Each path below is one point turned by a fixed rotation once a step. After each direction that follows a path, write how fast that rotation turns it, in deg/step (0 if it stays still).
Each turn is a multiple of 5 degrees from 10 to 175, or 0.
Each row of a path follows its step; steps can be skipped.
path 1
step 1: |  16 | -27 |  -3 |   3 |  -3 | -15 |  12 |  18 |  -1 |  -1 | -14 | -23 |  -6 |  -2 | -16 |   6 |  -6 |  -1 |  -7 |  23 |  16 |  -8 | -28 |  15 | -19 |   5 |  18 |  -6 | -19 |  -4 | -19 |  27 |  10 |   4 |  -7 |   8 | -22 | -13 | -19 |   3 |  -5 |  -8 | -25 |  25 |
step 3: |  -1 |  13 |  11 |   6 | -13 | -10 | -14 |   6 |  24 | -21 |  -8 |  -3 |  11 | -13 |  18 | -12 | -24 |  13 |  14 |   8 |  21 |   1 |  -8 | -24 |  -9 |   7 |  16 | -26 |  -8 |  -4 | -14 |  18 |  15 |  32 |  -2 |  22 | -24 | -15 |   3 | -12 |   3 |  14 |  -2 | -11 |
step 4: |  -8 |   0 |  10 |   7 |   0 |  16 | -31 |  23 |   7 |  37 |  14 | -21 |  -3 |  14 |  -9 |  -5 |  -6 |   3 |  18 |  13 |  16 |  -2 |  15 |  21 | -21 |   4 |  13 | -15 | -22 |  -7 |   6 |   6 |   8 | -19 |   0 |  12 |  17 |   4 | -14 |  21 | -17 |  12 |  -6 |  19 |
step 5: |   8 |  -3 |   8 |   1 | -15 |   5 |  19 |   2 |   1 |   0 | -28 |  27 |  27 |  19 | -14 |   6 | -16 |  -4 |  29 | -12 |  -7 |  14 |  10 | -11 |  17 |  -2 |  16 | -19 |   0 |   2 | -10 |  18 |  -6 |  -3 |   5 |  18 | -10 | -22 | -30 |  -1 | -29 |   2 |   8 | -12 |
step 10: |  -4 |  10 |  25 |  -7 | -15 |  17 |   3 |   6 | -14 |  -1 | -27 |   6 | -12 |   0 | -20 |  -7 |   3 | -12 |  30 | -15 |  -9 | -11 | -14 | -21 |   2 |  13 |  12 | -24 |  -8 | -18 | -13 | -17 |   4 |  10 |  -4 |  21 |   8 |   6 |  13 | -23 | -36 |   7 |   3 |   0 |
step 14: |   3 |  13 |   6 |   6 |   0 |   9 |  -1 |   6 |  -9 |   3 | -12 | -13 |   1 |   0 |   8 | -11 |  -4 |   2 |  -6 |   7 |   2 |  18 | -28 |   6 | -48 |   7 |  38 |  29 |  -8 | -14 |   0 |  26 |   6 |   5 |   3 |  12 |   2 |  -1 | -16 | -23 |   5 |   7 |  15 |  20 |
step 17: | -17 |  -4 |  24 |   9 |  -9 |  -7 | -16 |  -2 | -12 |   3 |   9 |  13 |  -4 |  -5 |  -1 |  -8 |  15 |  24 |  -9 |  -1 |  23 |  -3 |  -8 |  20 | -18 |  13 |  16 | -19 |   6 |  -4 | -17 |   8 |  24 | -13 | -26 |   3 |  30 |  -8 |  -1 |  -7 | -21 |  35 |   3 |   9 |
step 18: |  14 | -10 |  10 |  21 | -13 |  11 |  11 |  28 |  -3 |   6 |  15 |  -3 |  -4 |   7 |  -8 |  19 | -11 |  13 |  33 |  12 | -11 | -17 | -15 | -39 |  14 |   4 |  27 | -13 | -16 |   9 | -25 |   6 |   9 |  14 |  10 |   7 |  -5 |  -4 |  -8 |  -8 | -18 |  -7 |   3 |  10 |
step 20: |  -4 | -28 |  10 | -17 |  -6 |   0 |   1 |  -6 |   7 | -13 |  -8 | -16 | -20 |   9 |  18 |  21 |  -5 |  25 |  15 |  11 |   5 |  11 |   3 |  -3 | -14 |   2 |  -5 | -18 |  19 |   2 | -15 |  20 |   8 |   9 |   3 |  37 |  -1 | -12 |  -8 |   6 | -40 |   2 |  19 |  -5 |
Directions:
| -8 |  6 | -5 |  1 |  7 |  1 |  3 | -7 | -3 | -1 | -4 |  3 |  6 |  3 |  0 |  6 |  4 |  0 |  0 |  1 | -7 |  6 |  6 |  0 | -9 |  2 |  5 |  5 |  5 | -1 |  0 |  4 |  7 | -5 |  4 | -5 |  3 | -2 | -5 | -2 |  4 | -8 | -7 | -1 |  45
|  4 | -1 |  0 | -1 | -5 |  0 | -1 | -5 | -5 | -5 | -1 | -4 | -4 |  7 | -2 | -4 |  4 | -8 |  1 | -4 |  0 | -5 |  1 |  1 | -4 | -6 | 10 | 11 |  3 | -6 | -5 | -7 | -3 | -3 |  2 | -4 | -2 |  5 |  6 | -3 |  0 |  3 |  3 | -9 |  20
| -11 |  -6 |   0 |  -1 |   4 |   3 |  -1 |  -1 |  -6 |   1 |   1 |   7 |  -5 |  -4 |   2 |  -4 |  -3 |  -8 |   1 |  -3 |  -7 |   8 |   3 |   1 |  -2 | -10 |  -2 |  -2 | -11 |   3 |   1 |   0 |  -2 |   2 |  -2 |   3 |  -8 |   7 |   0 |  -4 |  -1 |   4 |  -3 |  -1 |  20
|  -4 |  -2 |   5 |   6 |  -4 |   0 |  -1 |   6 |  -1 |  -8 |  -2 |  -1 |  -6 |   0 |  -3 |   0 |   3 |  -3 |   5 |   3 |  -4 |   7 |   0 |  -7 |  -1 |   0 |  -5 |  -5 |  10 |  -4 |   6 |  -6 |  -3 |   0 |   2 | -11 |  -3 |  -4 |  -8 |   3 |  -1 |   6 |   2 |   2 |  140
|   3 |   2 |   0 |   7 |   4 |  -7 |  -1 |   2 |   4 |   5 |  -1 |  -2 |   5 |  -6 |   0 |  -1 |  -5 |  -3 |   2 |   0 |   0 |   4 |  -6 |   4 |  -6 |   1 |  -2 |  -3 |   1 |  -1 | -13 |   0 |  -9 |   3 |   9 |  -4 |  -4 |   1 |   2 |   1 |  11 |   4 |  -5 |  -2 |  140
|   5 |  -1 |   1 |  -2 |   7 |   2 |   2 |   1 |  -6 |  -1 |  -2 |  -4 |   0 |   2 |  -9 |  -2 |   7 |  -8 |   2 |  -4 |   3 |  11 | -11 |   2 |   5 |   2 |  -3 |   4 |   4 |  -1 |   0 |   3 |  -2 |   4 |   3 |   9 |  -2 |  -3 |   1 |   0 |  -6 |  -9 |  -3 |   3 |  80
|   1 | -11 |  -1 |   0 |  -2 |  -4 |  -5 |   1 |   5 |  -2 | -10 |   0 |   4 |  -1 |  -1 | -12 |  -2 |   1 |   4 |   5 |  -6 |   0 |  -2 |  -3 |  -5 |   5 |  -3 |   4 |   3 |   4 |   7 |   3 |   4 |  -4 |  -1 |  -1 |   2 |   2 |  13 |  -1 |   0 |  -2 |  -3 |   2 |  55
|  6 | -6 |  7 | -4 |  1 | -1 |  3 | -5 | -6 | -8 | -7 |  4 |  5 | -1 |  0 | 10 |  2 |  9 |  3 | -4 |  3 |  1 |  2 |  5 | -3 | -3 | -4 | -6 |  6 | -4 |  3 |  0 | -4 | -3 | -5 |  6 | -2 |  8 |  2 | -1 |  6 |  4 |  0 |  0 |  100
